Look-ups in named tables: a row name and a column name give one cell, copied from the table.

Fazor:
fields: Vubude, Kuli, Tefas, Getarin, Mes, Zota, Medesi, Zan, Rel, Ked
Mone: [194, 190, 24, 147, 135, 185, 112, 16, 198, 186]
Zag: [164, 162, 52, 121, 117, 153, 94, 46, 166, 156]
Fikami: [14, 19, 185, 54, 68, 21, 87, 193, 9, 21]
Novete: [178, 174, 39, 141, 130, 170, 112, 33, 181, 171]

Kuli of Zag = 162
Vubude of Mone = 194
Zota of Mone = 185
Mes of Novete = 130
Ked of Zag = 156
Ked of Fikami = 21
Medesi of Zag = 94
Mes of Zag = 117
Ked of Mone = 186
Vubude of Fikami = 14
Zan of Fikami = 193
Zan of Zag = 46
Getarin of Novete = 141
Ked of Novete = 171
Zan of Novete = 33
Kuli of Novete = 174
Tefas of Novete = 39
Zan of Mone = 16
Medesi of Mone = 112

Pakez.tsv
	Buv	Fetiro	Bup	Gab	Rik	Nuf
Lomeze	59.4	74.4	53.5	51.0	77.1	53.3
Pumok	45.6	81.5	74.0	71.7	84.6	74.9
Muf	34.2	43.7	61.0	63.5	43.4	62.0
Sula	30.0	38.2	61.7	65.3	37.5	62.9
Vateli	13.1	20.8	68.2	76.5	19.1	70.5
Gutag	38.8	30.1	45.1	48.8	28.8	45.6
Vomuda	19.4	9.0	53.0	60.8	5.9	54.4
Musovag	35.6	40.2	57.5	59.8	39.5	58.2

Rik of Vomuda = 5.9
Bup of Gutag = 45.1
Rik of Pumok = 84.6
Rik of Gutag = 28.8
Fetiro of Vateli = 20.8
Bup of Sula = 61.7
Buv of Sula = 30.0
Bup of Lomeze = 53.5
Fetiro of Lomeze = 74.4
Bup of Vomuda = 53.0
Fetiro of Muf = 43.7
Gab of Musovag = 59.8
Nuf of Pumok = 74.9
Nuf of Vomuda = 54.4
Nuf of Gutag = 45.6
Gab of Lomeze = 51.0
Fetiro of Musovag = 40.2
Buv of Pumok = 45.6
Buv of Vateli = 13.1
Bup of Pumok = 74.0

Fisoti =
columns: Geta, Lam, Sini, Nanu, Lare, Ren
Kufuno: [-2706, 2525, -1109, -255, -4797, -1580]
Sezefom: [-2722, -5414, -2991, -326, -3410, -542]
Fas: [-3410, 6389, -596, 179, -7133, -2050]
Dosim: [-3500, -2182, -2528, -208, -5653, -884]
Felisom: [-3613, 912, -1937, 225, -6353, -1333]
Kaposu: [-825, 3939, -203, 818, -720, -2140]
Runipuz: [-1787, 5072, -446, 1440, -2779, -2275]
Tukez: [-3895, -43, -2301, 528, -6968, -1205]
Vinukeb: [-2292, -5730, -2694, -997, -2554, -465]
Mil: [-2665, -4119, -2503, -1141, -3721, -592]
Naru: [-2736, -4581, -2764, -652, -3790, -632]
Sozurel: [-2897, -4029, -2665, -809, -4131, -656]
Nud: [-1606, 2069, -790, 14, -2281, -1740]
Lirafo: [-3629, -2667, -2774, -19, -5757, -808]

Lam of Runipuz: 5072
Lare of Dosim: -5653
Nanu of Vinukeb: -997
Lare of Kaposu: -720
Nanu of Tukez: 528
Lam of Fas: 6389
Lare of Nud: -2281
Lam of Nud: 2069
Geta of Lirafo: -3629
Nanu of Sezefom: -326
Which row has the largest Geta? Kaposu

Fod
|  | Ruzum | Ribo | Vik | Puf | Kuritut |
|---|---|---|---|---|---|
| Malamub | -0.5 | -0.5 | 0.0 | 0.2 | -0.5 |
| Luma | 0.1 | 0.2 | -0.4 | -0.2 | 0.1 |
| Zad | 0.1 | 0.1 | 0.2 | -0.6 | 0.1 |
| Bagag | -0.4 | -0.5 | 0.6 | -0.2 | -0.4 |
| Fos | 0.1 | 0.2 | -0.2 | -0.4 | 0.1 |
| Nugam | 0.1 | 0.2 | -0.2 | -0.3 | 0.1 |
| Bez | -0.6 | -0.8 | 0.5 | 0.1 | -0.6 |

Vik of Bez = 0.5
Vik of Nugam = -0.2
Puf of Bagag = -0.2
Kuritut of Nugam = 0.1
Puf of Malamub = 0.2
Kuritut of Fos = 0.1
Ruzum of Fos = 0.1
Ruzum of Malamub = -0.5
Ribo of Zad = 0.1
Ribo of Nugam = 0.2
Puf of Bez = 0.1
Puf of Nugam = -0.3
Kuritut of Luma = 0.1
Kuritut of Zad = 0.1
Ribo of Bagag = -0.5
Puf of Luma = -0.2
Kuritut of Bez = -0.6
Puf of Zad = -0.6
Ribo of Luma = 0.2
Row with the largest Puf: Malamub

